(in the rows, 128 means zero)
The rows below come in pairs that one turn or mirror swaps. Which row does each named row swap with?
The rows were stretched afterwards, more along some directions than others.
K535: [143 119 137 114 127 122 104 144 138 146 145 148 121 144 116 135 127 130
 101 137  96]
K92: [102 111 139 162 111 115 108 105 169  90 137 171 116 119 163 167 109 138
 110 152  69]
K312: [135 125 151 136 160 123 113 121 130 158 183 139 128 137 101 167 129 127
 126 142 105]
K112: [140 127 103  99 180 134 122 104 117  89 156 154 146 135 105 171 110 133
 135 121 115]
K620: [130 116 106 142 141 163 150 133 112 117 151 131 152 158 115 169 113 147
 113 150 107]
K400: [134 107 114 153 147 134 116 142 108 111 109 184 122 150 133 163 131 129
 110 129 128]
K703: [158 143 124 148 169 158 123 163 115 129 126 143 119 144 119 135 129 129
 139 159 122]
K349: [152 111 164 144 136 156 146 145 106 133 121 133 119 114 107 144 110 135
 123 153  76]
K982: [169 115 112 131 117 174 152 143  92 102 144 140 142 156  89 148 117 136
  87 160 111]
K429: [132  97 147 165 140 119 107 127 143 123 167 131 121 100  95 170  94 125
 124 173  66]
K446: [127 158  86 119 153 176 147 136 103 123 124 158 125 143 105 149  99 126
 132 143 107]
K86: [139  94 137 110 161 129 109 129 158 124 170 145 121 111 115 145 132 145
 114 151  81]
K820: [123 123  95 145 145 147 142 113 122 108 128 147 142 162 127 164 121 140
 117 116 103]
K834: [144 134 123 113 123 135 139 141 137 150 138 129 153 110  90 120 118 152
 106 190 110]
K685: [120 118 101 123 151 136 143 130 115 113 116 148 117 138 122 147 102 134
 136 111  90]
K788: [107 120 113 134 118 129 136 108 147  92 129 161 132 114 132 160 117 121
 136 151  86]
K205: [131 135 137 118 155 119 113 138 124 154 173 122 130 157  94 144 137 138
 130 133 114]
K728: [174 112 148 144 142 127 126 120 151 112 167 126 116 119  93 141 125 127
 106 156  85]
K240: [131  98 154 164 135 110 115 115 121 127 168 133 140  96 105 176  95 105
 142 170  98]
K342: [156 124 136 155 119 162 149 140 102 128 140 129 155 133 131 163 113 130
  92 172 123]
K154: [196 126 135 119 170 144 111 133 139 143 135 133 118 128 102 132 121 130
 113 140  91]
K13: [126 122 100 141 138 165 151 134 121 112 143 133 157 150 127 161 107 145
 114 162 109]
K590: [147 116 125 151 122 164 153 135 109 118 147 132 165 137 133 167 110 132
  96 174 119]
K352: [140 103 152 122 144  86 104 123 169 150 163 126 133 115 101  97 136 132
 140 127 102]
K85: [137 131  95 138 124 132 113 105 165  83 142 175 127 140 135 148 124 146
  95 131  85]
K536: [144  95 167 165 108 129 124 124 128 111 101 144 123 123 127 148 159 155
  87 149  93]
K160: [159 127 122 142 108 156 134 125 110 100 138 126 149 137 120 158 105 108
 118 150 112]
K229: [162 119 129 154 144 146 122 113 116 100 138 143 133 109  96 181 112 136
 105 136  80]
K959: [114 119 135  95 158 121 121 131 141 133 142 134 167 112 129 134 140 155
 138 146 136]
K738: [146 108 114 135 169 120 122 134 144 133 167 136 157 132 122 147 127 139
 115 161 122]
K869: [146 118 131 132 161 143 134 103 122 145 196 146 138 133  84 181 110 117
 114 142  92]
K38: [125 122 126 122  93 159 142 140 115 129 116 137 134 145 122 142 132 132
 125 147 128]
K501: [124 108 159 154  96 114 121 133 133 142 157 131 154 118 129 128 136  98
 113 150 125]
K609: [ 91 114 122 133 135 113 118 140 144 115 121 166 109 136 151 155 102 145
 124 143  78]
K900: [144 100 152 142 150 108 114  99 120 144 155 150 131 103 103 155 123 111
 131 127 100]
K394: [119 108 109 157 132 142 129 141  83 100 111 168 114 172 132 192 117 146
 121 123 120]
K635: [146 118 146 139 160 128 116 115 129 151 192 142 131 144  99 170 128 129
 116 140 102]
K507: [150 154 116 154 134 151 124 137 149 101 125 128 126 136 149 128 139 105
 125 148 118]
K282: [165 103 156 192 137 135  97 119 123  99 115 147 107 126 139 158 159 120
 129 131 102]
K804: [154 114 139 160 164 112 109 120 144 116 107 160 107 104 125 160 122 118
 127 131  68]
K882: [169 112 154 126 145  98 103 114 126 123 139 143 131 139 110 142 150 136
 101  93 118]
K999: [125 133 104 110 163 112 120  97 144 122 121 148 162 108 134 139 118 132
 134 102 128]
K430: [133 125 154 124 135 135 112 124 145 133 132 126 155 103 130 134 160 135
 105 162 111]
K227: [137 158 125 135 124 136 150 140 119 114  82 132 127 125 137 144 112 144
 129 133 112]
K810: [126 138 126 108 141 123 121 140 125 149 165 113 142 154  97 132 134 147
 123 141 124]
K395: [156  96 121 118 170 126 115 113 116 124 192 157 141 132  90 186 101 139
 108 155 103]
K595: [148 142 133 114 159 131 121 128 135 115 148 117 138 133 116 124 117 123
 124 126  82]
K702: [116 134 141 144 145 154 141 138  85 125 136 141 127 151 121 186 136 140
 135 149 116]

K38 pairs with K154
K590 pairs with K205
K999 pairs with K446
K810 pairs with K342
K312 pairs with K13
K820 pairs with K869

The rows below come in pairs that one turn or mirror swaps. Which row does each named row swap with?
The rows were stretched afterwards, more along some directions than others.
K856: [ 94 110 135 108 130 158 122  59  97 114  79 128 123 130  83 157 112 180]
K425: [124 162 119 157  93 110 138 112  85 109 115 102 105 190  87 148 120 171]
K298: [118 162 105 166  85  95 126  77  69 106 114  97 107 174  72 155 148 200]
K904: [ 95 135 127  95 132 151 116  74 101 129  91 120 111 117 113 144 140 133]
K952: [105 169 130 181  82 111 148  66  60 101 107 118 102 176  45 152 154 205]
K31: [ 86 158 146  68 163 179 164 124 127 147  62 115 104 102 117 134 110 128]
K226: [ 67 186 161 137 131 136 187 113 131 156  66  86  99 164 103 159 158 163]
K447: [112 151 129 185  84  92 146 109  71 116 121 132 122 186  85 128 119 191]
K486: [ 81 188 146 126 126 135 177 111 147 154  73  85  77 141 126 143 158 155]
K197: [ 84 150 145  86 127 161 112  97  88 129  86 128  95 112 136 139 128 124]
K831: [123 136 119 156  86 104 154  93  62 119 105 136 117 192  83 139 113 203]
K967: [ 77 158 158  88 136 174 126 147  85 157  69 134 101  97 120 129 114 132]
K901: [ 91 168 153  99 109 141 200 133 126 155  86 115  77 147 159 124 156 138]
K272: [ 95 171 146 137 124 115 201 118 160 152  84 104  92 149 124 165 132 166]
K412: [111 161 112 162  89  93 132  98  71 126 124 121 130 190  75 137 135 187]
K561: [102 133 120 101 130 152 107  80  84 122  95 133 123 132  81 150 117 149]
K905: [117 146 136 135  95  99 112  89  55 117 121 130 110 163  84 116 162 190]
K316: [ 82 166 152 103 121 134 204 109 159 154  85 103 101 148 125 128 169 157]
K454: [ 73 171 158 123 129 125 185 113 139 155  75  92 101 145 133 178 137 180]
K998: [122 162 123 172  91  93 147 127  81 136 126 118 117 187  83 143 128 164]
K381: [ 92 146 137  87 135 168 127  76  79 106  92 133  85  95 100 143 150 140]
K366: [ 90 162 141 117 121 116 193 105 148 157  71  98 111 166 126 135 170 151]
K452: [ 80 180 147  75 153 184 143 146  89 144  91 127  95  95 122 112 125 109]
K517: [114 153 128 156  89 110 127  87  71 110 129 147 105 169  79 137 139 205]
K979: [ 90 173 134  68 162 183 172 120  98 125 100 125  99  94 100 109 117 120]
K359: [126 183 127 170  95 111 157 128  70 115 114 150  90 171  74 139 116 174]
K530: [ 89 175 148  92 163 176 137 143 102 142  74 124 107 121 110 133  77 123]
K682: [ 89 125 151  92 123 149  96  87  89 134  90 132 129 125 117 165 102 170]
K353: [ 90 129 121 108 127 156 138  72  90 113  83 126  97 113  91 143 132 151]
K130: [ 99 132 149  92 120 159 111  69  93 116  80 146  99 111 100 156 116 167]
K296: [101 161 139  85 156 170 137 128  87 149  81 136 119 108  92 111 105 130]
K594: [120 176 111 179  85  94 141 106  65 129 110 132 113 190  73 116 143 164]
K928: [ 91 180 130  68 169 169 149 133  90 138  84 120 103 108 104 130 113 116]
K608: [104 144 166 114 106 129 205 117 159 152  91 108 103 148 121 144 156 164]
K26: [ 81 160 156 116 119 119 200 131 143 145  95  99 111 153 145 130 155 156]
K266: [ 90 138 151  91 158 190 161 107  94 136  60 121 114 117  92 136  92 148]
K691: [108 147 122 114 111 147 101  85  67 108 101 135 100 120  98 145 119 145]
K836: [112 181 125 182  79 111 153  88  51 101 124 135  86 151  65 144 128 199]
K509: [ 87 161 154  55 157 190 158 125 124 149  74 131 104  93 108 122 128 118]
K340: [120 187 111 151  77  86 144  83  78 121 123 125 116 179  70 152 136 182]
K980: [131 136 111 174  91 116 135 115  60 124 114 133 111 185  99 101 134 159]
K689: [ 90 197 141  94 127 118 207 107 155 159  83 100 107 153 110 149 150 153]
K719: [ 81 166 147  91 152 136 195 123 153 155  89 106 107 149 125 139 152 166]
K546: [132 172 125 166  75  92 146 114  75 114 133 130 101 157  89 154 130 188]
K281: [ 98 151 133  76 159 166 150 111  81 126  76 131 121 117  88 120  96 148]
K144: [100 153 156  97 117 143 195 111 163 131  80  83  90 155 133 150 151 156]
K639: [106 130 131  72 121 160 134  64 104  90 100 115 106 111 106 157 133 155]
K666: [ 95 153 153 114 121 124 197 101 158 134  76 111  96 155 123 172 151 172]
K950: [ 93 144 143 104 116 174 116  92  65 116  95 124  92 113 118 143 128 130]
K6: [ 80 161 149 105 157 118 161 120 132 168  79  94 108 163 127 125 158 148]
K225: [ 81 154 157 102 164 175 122 125  82 148  59 143 111 114  87 140  90 152]
K844: [101 126 146 112 128 142 186 118 148 156  72 104 107 160 153 114 159 144]

K412 pairs with K316
K144 pairs with K425
K561 pairs with K509
K856 pairs with K452
K6 pairs with K905

